The rows below come in pairs that one turn or mirror swaps. Which row does each named row swap with?
The rows were stretched afterwards, more along some directions than others.
Q668: [-16  10  -4   1   4  28  -8  -5 -39  19 -38   1  -6 -39 -45  30]
Q288: [-51  -6  -3 -16   2  22  12   3 -41   0   1  -4 -26 -27 -11   8]
Q632: [ -9  14   8 -22  11  11 -20 -11 -22  -1 -48  -6   7 -30 -19  33]
Q978: [-37   2  -5 -13  37  10  -4 -46 -18  12 -28   8 -23 -14 -36  29]
Q863: [-35  17 -10  -6   8   4   6  -1 -30  -5 -13 -13  -7 -34 -28  29]
Q480: [ -7  18  25 -32  10  38 -20 -17   5  38 -47  12 -20 -27  10 -19]
Q935: [-30   3  -1 -43   2  36 -11  13   3   2 -44 -18 -11 -58 -23  24]
Q238: [-18 -15  -1 -21  39 -13 -14 -29 -30  44 -26   1 -29 -15 -14  29]
Q917: [  1  13  10 -23  36  10 -22  15   6  44 -48   6 -23 -47   3  27]
Q175: [ -8   2  14 -18  32  25 -23  -6   0  41 -56 -17  -3   0   0  10]
Q100: [ -7 -14  13 -48  11  24 -12 -13   7  45 -34  20 -32 -51   3   9]
Q598: [-13  -8  -4  -8  11  -5 -23 -10 -13   7  -7 -35  12  -4  -3  12]
Q695: [  3   5  22 -43   0  38 -26 -13  -2  45 -52  13 -28 -43   6  15]
Q642: [ -9 -11   4 -12  10  -3   1 -28 -10  26 -23  17   4  -7 -10   3]
Q348: [-22   3   5 -14  34  23 -25   6  -6  12 -58 -10 -17 -24  -4  58]
Q773: [-37  -7  14 -22  51   3  -7 -12  -8  41 -52 -21 -25 -22 -25  51]
Q69: [ -2  21 -12   6  25  10 -26 -27  -6   2 -41   5   9 -20 -17   9]
Q766: [  5  34  18 -23   0  38 -16  -2 -15  24 -60   8 -19 -50 -14   9]
Q369: [-23  27  21  -4  16  46 -45   6 -10  29 -60 -35   8  -8  -5  22]
Q884: [ -2   9 -12 -32  -4  21 -23   7 -10  21 -43 -30  -3 -38 -16  24]
Q786: [-21  -9  11  -6  16  19 -25 -16  -3  35 -14  -6  -1  -1  18   4]
Q381: [-17  22   4   3  10  18 -18 -22 -28  10 -37  11 -14 -14 -22  -8]
Q994: [-17   7  10 -28   5  41 -21  19  10   5 -59 -35  15 -37 -15  26]
Q82: [ -6  -7 -13 -23  23 -13  -8 -34 -21  33 -19  13 -21 -20  -3   6]
Q39: [-10  -7 -15 -12 -20  15   9 -13 -38  13   4  18 -13 -38 -13  -2]
Q569: [ -5   0  -6 -37  22  -4   1 -16   2  34 -47  -4  -8 -47 -25  46]
Q86: [-25 -20   4 -39  25 -23  -6  -7   1  23  -3 -20 -12   1  -6  26]
Q440: [  9  -3   3  -3  34  14 -34 -13   4  45 -44   2  -3 -30 -16  28]
Q563: [-20   5  13   6   6   7 -14  -2 -19   9 -24 -32  19  -5   7  14]
Q146: [  1  -6  -9 -15  12  18  11   8 -38  28 -30  25 -31 -48 -32   4]
Q349: [-11  15  15   5   1  34 -12 -40 -13  11 -23  20   8  -8   2  -7]
Q322: [ 14  -4  -4 -21   1   2   0  -3  -8  19  -6  39 -31 -33  -8  12]
Q307: [-48  -2  18 -38   4  34  -7   3 -10  15 -42 -17 -25 -35 -28  16]
Q336: [-29 -11  -2 -22   8  11   6  33 -27  22 -13  12 -39 -33   1   3]
Q498: [-20  23  24  -9  11  38 -18  -7  13  15 -43  -6   5 -32  -5  27]
Q924: [-19  36  23 -42 -10  56 -23 -10 -10   2 -42   4 -18 -44 -12 -12]
Q530: [-29 -17 -10 -28  23  -2  22 -22 -31  30 -15  21 -42 -41 -32   9]
Q517: [-19  -9  -2   9   2  22   5  10 -21  12 -24  -1 -14 -36  -5  36]
Q455: [  6  -8  -9  -6  -7  27 -16  -5  -1  10 -22  -1  -8 -33  -5  26]
Q739: [ -3  11 -23  20  27   8 -11   2 -26  -1 -37   1   2 -24 -26  22]

Q884 pairs with Q440
Q100 pairs with Q82
Q695 pairs with Q238
Q994 pairs with Q739

The rows below come in pairs that one turn or mirror swaps. Which row does each named row swap with?
The rows were stretched afterwards, more along some directions than others.
Q888: [ 24 -14  -3  -4  21  14  21  16   5  11  32 -12 -17 -15  -1  13  18  -2
 -11]
Q559: [ 42 -27  13   1  44  22 -21  33   6  -1  10   0 -18 -46  22  13  24 -10
  -5]
Q101: [-10  18 -32  -1   9   9 -21  33 -27  21 -11  15  35 -15 -18  -8  12  28
  38]
Q890: [ 39 -28  17  -5  39  26  -3  25  13  -1  22  -9 -19 -39  16  17  24 -15
 -20]
Q538: [ 37 -25  13  -4  39  26  -3  28   5   0  21  -6 -20 -39  17  15  24 -13
 -16]
Q67: [ 18  -3  18 -21  25 -21 -14  35  -1  25  15   2  40  -4 -30  24  -4  23
  18]
Q107: [ -5 -19  30   7  -9 -27  23 -26  25   4  -7 -30 -62   7  17   2   3 -23
 -37]
Q462: [ 34 -24   9  -3  34  26   7  26   9   4  27  -9 -21 -28   8  17  22 -14
 -17]
Q437: [-23  19  -1  13 -17 -20 -14 -33 -14  30 -40  -2  13  26 -16 -16 -39  14
   7]
Q731: [ 25  -6  32 -25  24 -30  12  13  15  30  23  -3  18   8 -26  30 -17  12
  -6]
Q874: [ 33 -15   4 -10  35  11   5  25   7  14  30 -10  -6 -24  -4  18  11  -5
  -9]
Q914: [-26   3  -2  -1  -2  44   8   8   1   1 -27   4  21 -24   6  -7  18  14
 -10]
Q292: [-12  16 -18  -3 -33  -6  41 -22   4  22   9 -22 -19  35 -29  -7  -4   8
 -14]
Q155: [-23  17 -15   1 -44  -5   6 -33  13   1 -27 -10 -11  17  -7 -17  -4  10
 -11]
Q360: [ -8 -31  38  -4  -1 -20  26 -17  31   5  -2 -32 -41  12   7   4   3 -22
 -37]
Q936: [  5  11  -9  -9  15   2 -22  39 -17  22   4   8  36 -13 -20   7  13  25
  31]
Q596: [ 36  25 -22 -10 -11   3 -11   0  16  12 -17  20   0 -11 -10  26  -3  19
  -4]
Q202: [ -2   5  -1  -7 -21   0 -35  -5  10  -8 -43   6  -2 -17   9  -4   7  12
  -1]
Q507: [ -4  13 -14 -11  17  -5 -22  33 -19  29   0   8  32 -15 -26  -1   6  32
  36]
Q89: [-10 -21  38  -1  -5 -22  28 -21  25   6   1 -31 -52   9   6   4   2 -23
 -43]
Q828: [-11  19 -20  -6 -22  -3  43 -16   5  21  19 -16  -5  28 -33  -4  -6   8
 -18]
Q904: [ -4  11  -2  -9 -24 -11 -36  -7  16  -6 -45   7 -15 -20  12  -3  11  16
   2]
Q481: [ -1  12   8  12  -2   5 -31 -21 -19  16 -44  -2   3   1  -7 -16 -24  10
   0]
Q295: [ -7  27 -26  22 -24   5 -19  -6  -9  11 -30   6 -54 -28  21  -8  17  11
   2]
Q265: [ 36 -21   6  -3  33  23  11  23   9   4  29  -9 -16 -29   5  16  19 -11
 -15]
Q306: [ -8 -27  39   4  -3 -25  25 -22  22   5  -3 -33 -55   8  14   2   3 -24
 -37]
Q793: [ -5  13 -22  -6  13   1 -29  31 -26  23  -5  10  36 -20 -19  -3   4  31
  35]
Q5: [  6  14  -2 -12 -14  -2 -43   2  14  -9 -47  11  -4 -25   8   4   9  16
   2]
Q683: [  5  10   1 -10 -23  -7 -30   3  15  -8 -37   3 -11 -15   6   6  16  10
  -3]
Q880: [ 23  -5  14  -9  11 -19 -15  17  17   7 -14  11 -21 -29  12  39   7   3
  -9]
Q63: [-26  26 -24  -2 -30 -12  37 -21  11  23   6 -14  -4  32 -31 -10   1  11
  -9]
Q278: [ -5  19 -35  15 -13   8 -32   1 -20  12 -35  13 -37 -23  15  -7  11   8
  16]
Q545: [ -7  20 -36  14  -1  10 -28  19 -30  21 -22   9  -2 -28  -3 -12  11  24
  32]
Q734: [  4   1  -2 -15  24 -12 -14  34 -12  22  10  -2  49   1 -36  16  -6  23
  24]
Q645: [-16  20 -14  -2 -30  -1 -29 -12   8  -2 -44   6  -2  -4   0 -10   4  12
   1]
Q314: [-14  21 -24  18 -21  -4 -17  -9 -13  13 -33   4 -55 -22  17  -6   6   5
  -2]
Q320: [-27  25  -4  -1 -21 -39  19 -16  -3  50 -11   0  -3  37 -37  14 -32  19
   6]
Q268: [ 24  -3  24 -25  15 -36  17   1  20  31  26 -10  21  28 -41  36 -27   4
 -13]
Q836: [  0  11 -22  -3  -4  41  -4  16   1   4 -26  16  14 -25  -4   6  18  18
  -3]
Q246: [ -5  13 -29   3  14  18 -34  34 -26  19 -14  15  29 -26 -11  -7  12  26
  36]
Q554: [ -4 -16  25   5 -12 -25  17 -25  26   4 -11 -26 -66   4  16   4   3 -22
 -36]
Q403: [-10 -15  27   5 -15 -28  17 -26  23   2 -14 -22 -67   3  18   4   4 -18
 -34]
Q910: [ -7  13  -8 -12  19  -7 -16  35 -19  27  -1   9  39  -7 -28   3   2  31
  36]
Q380: [-15  16  -8  -6 -33 -16 -23 -14  12  -2 -41   0  -9  -8  -1  -6   5  18
  -4]
Q214: [ 12  -5  15 -24  29 -25 -11  33   0  26  17   0  43   1 -34  25  -4  23
  16]
Q543: [ 27  -6  30 -19  11 -12 -17  18  26   8 -13   9 -28 -32   6  38   8   3
 -21]
Q304: [ -9 -20  30   7 -11 -26  18 -31  22   5 -12 -29 -59   8  16   1  -6 -24
 -35]
Q581: [ 31 -20   5  -4  34  20  10  25   6   8  31  -8 -18 -24   4  14  19 -11
 -11]
Q96: [ -6  10 -12  -5  15  -2 -22  32 -18  24  -6   8  39 -18 -19  -2   7  29
  31]
Q584: [ 23  -4  19 -19   0 -16 -39  18  22  -5 -31   6  -3 -31   9  28  11  12
  -5]
Q650: [-10  -5  19  10 -24 -36  11 -36  22  10 -19 -29 -74   7  13   2  -2 -14
 -34]
Q638: [-20  13 -12   0 -34 -12 -17 -22  10  -2 -45  -4  -3   5   0 -15   0  13
   0]
Q681: [  7   4   2  -8  -8 -16 -41   4  12 -12 -44   3  -1 -23  11  15   6  12
   0]
Q50: [ 16  -3  17 -18   5 -22 -43  15  19  -3 -34   7  -3 -32   9  27   9  13
  -4]

Q554 pairs with Q581
Q246 pairs with Q638
Q481 pairs with Q914
Q543 pairs with Q731

The rows below come in pairs that one turn or mirror swaps. Which row does each named row swap with?
The rows were stretched afterwards, more along some directions than others.
Q693: [ 13   2  15 -26 -17   0  10  19  -1   9   5  -1  11   0  27 -37 -23  16
 -19 -24  -1  22 -12   1 -22   3]
Q571: [  2 -17 -14 -16 -31  -8   5  14  26   8  -2  18  11  12  -5 -15 -17  -1
 -17  18  28 -19  -6  23   1   9]
Q971: [  1  23  -1  -7  19   6  23  27  33   8  49  16  32   6 -24  47  -5 -12
 -15   1   9  -4 -18  10  -2 -14]
Q470: [ -2  12 -19   6  31  16  19  41  -6   3  21  -6  23  19  -5   7 -15 -26
   1  19  -3  -7 -20   9  -1  -3]
Q66: [-32   0 -15 -17   0   1  21  28  15   0  11  -1  10  -9 -27 -13 -13 -15
 -11 -12 -38   5 -11  13 -18  -8]
Q220: [  0   9  -3   0   8  21  21  45 -17  20  38  -7  48  -2   0  23 -20 -21
   5  -7 -15  -7 -29  14   4 -18]
Q552: [  1  -7   0 -15   4   9  27  80  21   3  14   6   1  26  35  -3 -11 -23
 -28   3 -16  11 -12  21  -6   4]
Q871: [ 14   8  10 -20 -16  -8   8  19  -2  16  -2  -8   8   4  33 -37 -29  11
 -19 -18 -14  27 -17   1 -26   2]
Q967: [ 16  17  13 -26  -6   3  23  25   0   9  11   0   7   1  28 -33 -25  24
 -24 -27 -13  25 -16  -2 -24   7]
Q400: [  6 -13  -6 -24   9  18  36  85  27  -5  12  15  -3  37  39  -3  -5 -30
 -31  11 -15  13 -14  25   1  -2]
Q198: [-10  17  27  10   8 -18  35  14 -10  -2  29  13   2 -25 -28  14 -40 -24
  -9 -28 -38 -15   6 -31 -12 -10]
Q984: [ 11  18  11  13  24  -6  29   7 -22  36  25   4   2  -6  12 -23 -35  35
  -8   0  12 -33  -3   4 -20  17]
Q14: [  9 -31  17  28  -6  -8  -9  -8  -7   1  36   7   6 -26  -4   3 -10  19
  15   4  29 -24  17  18   2 -12]
Q468: [ -7  -6  24 -15  23  -3   8  -6  -1   1   4   6 -14 -17 -21  -6  -6  10
  -4 -14  -4 -13  14 -20  -8 -10]
Q575: [  2  -8 -15  -6 -28 -13  -6   2  26   7   4  17  12   4  -1  -9 -14   3
 -11  19  27 -22  -4  20  -5  15]
Q716: [ -2 -11  -5 -20   1   6  18  78  27  -2   8   5   1  35  35   1  -7 -33
 -29   9 -13  10 -15  25  -8  -4]
Q211: [ 18   7  10 -19 -14  -1  12  22 -15  18   1  -4   2   5  40 -37 -27  11
 -15 -12 -17  25 -14   2 -18   5]
Q928: [-35  -8 -20 -12   3   5   7  25  12   4   4  -4  13  -9 -21 -15 -14 -20
  -6  -8 -32   8 -12  23 -14  -1]
Q573: [  6 -33  19  19 -16   4  -3 -11 -13   0  34   6  -9 -30  -4  -1   3  26
  22  -3  30 -31  14  22  14  -6]
Q892: [ -7   0  16 -26  29   5   4  -2  -4  -7   6   8 -11  -8 -18   0  -1  -8
  -2  -2  -5  -7  14  -4  -6  -8]
Q550: [-13  28   7  -4  19 -12  -5   4  13  29   1 -13  40  -3  -7  11 -48  -1
 -16   6 -24   4 -30   9 -30  14]
Q566: [ -4   9 -14   6  20  10   7  36 -10   8  16  -4  40   6   1  10 -17 -26
  -5  12  11 -15 -15  16  10  -2]
Q670: [-13  39   4 -13  20 -15  -1   7  19  33  15 -15  39  -5  -8  16 -52  -5
 -18   0 -24   1 -32  13 -31  16]
Q919: [ 18 -25  11  18 -13  -2   3  -5  -7  -3  40   3 -17 -20  -1  -3  -7  30
  21  -2  27 -27  14  10  11   0]
Q128: [  1 -14 -14  -7 -34   1  -4   8  16  14  -1  12  16  15   2 -20 -15  10
  -9  15  25 -14 -10  27   2   4]
Q691: [-13 -32 -12   6  27 -14 -23  12   4  12   9  26  16  30  17  16   0 -10
  -3  45  36 -10  -6  36 -30 -12]
Q7: [-16  14  20   6   0  -2  30  16  -8  -4  35   9  13 -17 -29  24 -36 -31
  -3 -26 -39  -7   6 -23  -5 -26]
Q135: [-12   8  26  13   1 -12  39  12  -8  -5  26  11  -2 -25 -38  13 -35 -23
  -5 -31 -24 -17  11 -32  -5 -17]
Q90: [ 21  13  12 -21 -12   2  13  13  -6   2   3  -2   0   5  37 -32 -25  17
 -14 -14 -13  24 -12  -1 -16   6]
Q647: [ -4 -19 -17   7  28 -16 -22  15  11  13   5  20  12  28  13  13  -1  -5
  -8  46  26  -9  -8  32 -31  -3]
Q913: [  0 -11  -3 -15  13  10  34  81  30 -10  19  14  -8  32  30   2 -13 -24
 -30   4 -17  15  -7  25  -7  -2]
Q334: [-12 -28 -20   3  30 -10 -25  17   9  13   6  29   7  25  20  10   2 -11
  -7  48  40 -13  -3  43 -29   2]
Q593: [ -9  15  26  18  -1 -10  28   8  -5  -8  17  14  -2 -24 -21   8 -39 -19
 -15 -24 -20 -12  10 -36  -6  -6]
Q702: [  0  -8  -7 -22   6  15  34  86  26   2  14  13   4  32  33   3  -8 -36
 -32   1 -22  11 -19  28  -7  -8]
Q158: [ -2  -8 -14 -10 -27  -9   0  13  22  17   0  26  14  14   1 -10 -21   0
 -21  17  34 -24  -9  29  -7  11]
Q324: [  7 -41  20  22  -8  -4  -8  -1  -6  -9  42  12 -15 -23   5  -1   4  26
  19   4  35 -24  18  22  11   0]
Q838: [  1  28  25  11   2 -13  37  13  -8   1  20   5  -5 -24 -21  11 -47 -17
 -10 -30 -39 -12   0 -39  -9  -5]
Q372: [-13  43   0 -10  24 -11  -2   4  16  30   9 -12  38  -7  -8  15 -50  -8
 -20   6 -24   3 -28   9 -32  31]
Q206: [-33  -8 -13  -8  -2   4  19  35  10   2   2   1   8   6 -25 -18 -18 -20
 -12 -12 -38   7  -9  11 -14 -17]
Q374: [ -5  13   8  10  28  -4  28   8 -37  47  36   9  14 -16  22 -13 -40  17
  -7  -2   1 -30   7  10 -18   7]
Q900: [  5 -40  14  25  -5   5 -10  -9 -11   1  41  12 -19 -24  13   0  -3  32
  12   4  34 -27  20  30  13  10]
Q236: [-37  -8 -22 -10  13  11  15  28  13   1  18   6  -4   0 -17  -5  -2 -20
  -6  -6 -33   1  -4  18 -22 -11]
Q579: [  1  36  -7 -11  32   9  32  32  40  14  52  19  34   5 -24  51 -11 -13
 -22  -2  10  -4 -11  15 -15   1]
Q528: [-17  29   8  -6  -1   6 -12 -14 -16  30  14 -20  -7 -23 -25  10 -14  17
   4  -3 -32  -1  -8 -11 -10  12]
Q234: [  7 -39  20  20 -17  -3  -9  -6  -7  -3  26  13  -1 -22  -3  -7  -4  25
  14  -8  29 -24  18  20  12 -15]
Q953: [ 14  18  10 -25 -15   7   6  21  -7  13   6  -5  14   2  29 -29 -24  11
 -14 -17 -19  28 -17   0 -18   6]
Q680: [  2 -12  -3 -15   9   9  33  83  23   6  17  17  -2  31  34  -2 -12 -26
 -30   4 -18  10  -8  27  -5   2]
Q803: [ -6 -27   1  24  -6 -28   5  10  20  16  -5  31  -9   2 -20   5  -6 -14
 -10  28  27 -19  17  -7  -1  15]
Q630: [-22  18  14  -5  -7   4 -20 -20 -18  25  19 -20  -5 -31 -27   8 -13  19
  10   2 -36  -4  -7   4  -6  19]
Q705: [-10 -26 -20   1  26 -17 -26  17  13   5  -1  23  16  26  14  11   6 -20
  -3  39  39 -12  -8  30 -29 -15]
Q721: [ -4 -26   8  22  -4 -26   5  11  16  16  -2  21 -12   3 -13  -2   1 -10
  -8  27  25 -18  15  -4  11  12]
Q765: [-34  -4 -15 -13   0  -5   9  26  17  -3   8  -1   3  -5 -30 -10 -24 -22
 -12  -7 -39   6  -6  12 -16  -6]
Q696: [  3 -20  37  12   4 -16  29  13 -38  30  20  16  11 -21  12 -29 -28  19
  -1 -18  10 -32   8  -4 -10 -14]
Q203: [-15  30   5 -10  23 -14  -6   2  13  25  11 -15  34   0 -11  14 -47  -8
 -15  16 -30   8 -21   1 -32  21]
Q631: [  9 -33  10  16 -11   2 -12  -2  -1   1  36  10   0 -24   3   3  -3  25
  17   7  33 -24  10  25   7   3]
Q154: [-11  19  24  10  14 -12  23   6 -16  -7  38   1   7 -21 -30  30 -37 -30
  -1 -21 -35 -21  12 -30 -13 -15]
Q510: [  6  -6  -7  -8 -37 -11  -6   5  34   5 -11  14  14  12 -12 -21 -28   7
 -23   7  37 -15 -12  18   3  12]
Q557: [ -6  19  28  15   1 -15  41  19  -6 -16  24   3 -10 -22 -33   3 -33 -20
  -3 -30 -38 -15   5 -40  -2 -20]

Q716 pairs with Q871
Q696 pairs with Q220
Q528 pairs with Q721
Q324 pairs with Q838
Q203 pairs with Q647
Q374 pairs with Q566
Q557 pairs with Q919
Q468 pairs with Q971

